0: c(460, 527, 292, 421, 670, 272, 486, 328, 542, 491, 514, 372)
1: c(488, 494, 576, 537, 445, 734, 540, 557, 695, 672, 467, 567)
2: c(437, 455, 496, 458, 552, 334, 390, 630, 576, 450, 564, 347)
3: c(451, 395, 455, 534, 518, 356, 419, 667, 638, 740, 387, 360)
4: c(598, 479, 542, 463, 699, 688, 534, 359, 532, 609, 352, 379)
5: c(317, 488, 327, 422, 398, 169, 489, 516, 441, 186, 493, 819)
6: c(571, 350, 461, 653, 651, 147, 577, 491, 565, 116, 520, 673)
7: c(603, 435, 540, 428, 596, 657, 577, 549, 544, 646, 493, 296)
8: c(612, 707, 612, 527, 471, 738, 463, 491, 528, 678, 595, 394)
9: c(576, 599, 528, 604, 504, 766, 531, 491, 516, 616, 494, 569)
10: c(528, 514, 562, 482, 535, 732, 520, 565, 551, 595, 549, 517)
11: c(501, 441, 407, 458, 490, 466, 439, 424, 626, 739, 497, 425)
12: c(491, 502, 580, 387, 616, 509, 599, 440, 534, 542, 559, 434)
13: c(402, 543, 391, 683, 503, 456, 486, 395, 496, 576, 679, 331)
14: c(476, 373, 229, 391, 647, 373, 395, 425, 453, 494, 438, 443)
15: c(441, 418, 325, 474, 551, 408, 458, 387, 454, 0, 551, 695)
16: c(680, 468, 455, 548, 403, 716, 563, 455, 575, 561, 454, 397)
17: c(434, 573, 405, 339, 441, 581, 337, 365, 559, 590, 438, 451)
18: c(548, 592, 817, 510, 525, 603, 545, 609, 563, 734, 512, 526)
19: c(471, 376, 401, 403, 627, 780, 571, 362, 595, 731, 379, 382)
20: c(677, 537, 888, 420, 211, 729, 647, 785, 312, 553, 536, 506)
21: c(447, 604, 495, 533, 625, 282, 451, 271, 475, 609, 424, 422)
22: c(663, 787, 591, 385, 430, 767, 530, 855, 371, 703, 476, 459)
23: c(463, 512, 618, 634, 551, 723, 460, 746, 334, 628, 487, 595)
24: c(424, 483, 573, 489, 532, 611, 620, 545, 571, 725, 521, 449)
25: c(519, 534, 446, 452, 620, 480, 555, 369, 561, 547, 368, 419)
26: c(514, 350, 603, 631, 409, 602, 619, 480, 515, 654, 524, 572)
27: c(345, 502, 430, 523, 363, 201, 532, 447, 501, 0, 517, 481)
28: c(398, 486, 526, 441, 561, 490, 269, 416, 395, 563, 567, 498)
29: c(413, 240, 363, 471, 333, 517, 342, 465, 476, 573, 472, 385)

c(493, 543, 611, 365, 418, 463, 432, 615, 274, 569, 556, 407) -> 28 12 2 10 24
c(418, 407, 475, 491, 318, 261, 409, 484, 590, 339, 442, 765) -> 5 27 15 6 2
c(295, 465, 471, 583, 535, 195, 507, 336, 575, 553, 588, 605) -> 21 0 13 11 28
c(477, 472, 376, 514, 573, 175, 356, 210, 442, 437, 598, 398) -> 0 21 14 13 28
c(683, 543, 497, 524, 281, 259, 545, 379, 353, 143, 507, 858) -> 5 15 6 27 26
c(467, 403, 469, 369, 723, 412, 536, 346, 462, 619, 529, 498) -> 12 25 0 14 21
c(643, 469, 260, 438, 568, 444, 367, 526, 492, 151, 371, 536) -> 15 14 2 25 6
c(399, 553, 690, 436, 419, 806, 473, 587, 569, 476, 550, 462) -> 10 1 9 8 24
c(473, 613, 440, 440, 530, 708, 423, 780, 527, 618, 387, 574) -> 10 23 1 9 22
c(391, 327, 362, 504, 603, 103, 398, 411, 446, 434, 188, 334) -> 14 0 21 2 25
c(659, 496, 492, 653, 503, 678, 499, 486, 516, 640, 453, 352) -> 16 9 7 10 8
c(493, 500, 378, 624, 588, 483, 451, 503, 449, 595, 553, 423) -> 13 11 25 28 2
c(440, 643, 688, 435, 289, 695, 598, 704, 479, 522, 716, 530) -> 10 20 18 8 24
c(387, 444, 353, 668, 555, 355, 428, 431, 563, 221, 484, 730) -> 15 6 5 27 14
c(402, 493, 482, 510, 437, 712, 400, 502, 401, 456, 438, 548) -> 10 9 28 17 23
c(621, 394, 369, 499, 706, 261, 594, 369, 445, 469, 384, 344) -> 0 25 14 21 12
c(401, 414, 384, 575, 541, 487, 427, 349, 663, 522, 549, 512) -> 11 13 25 17 28
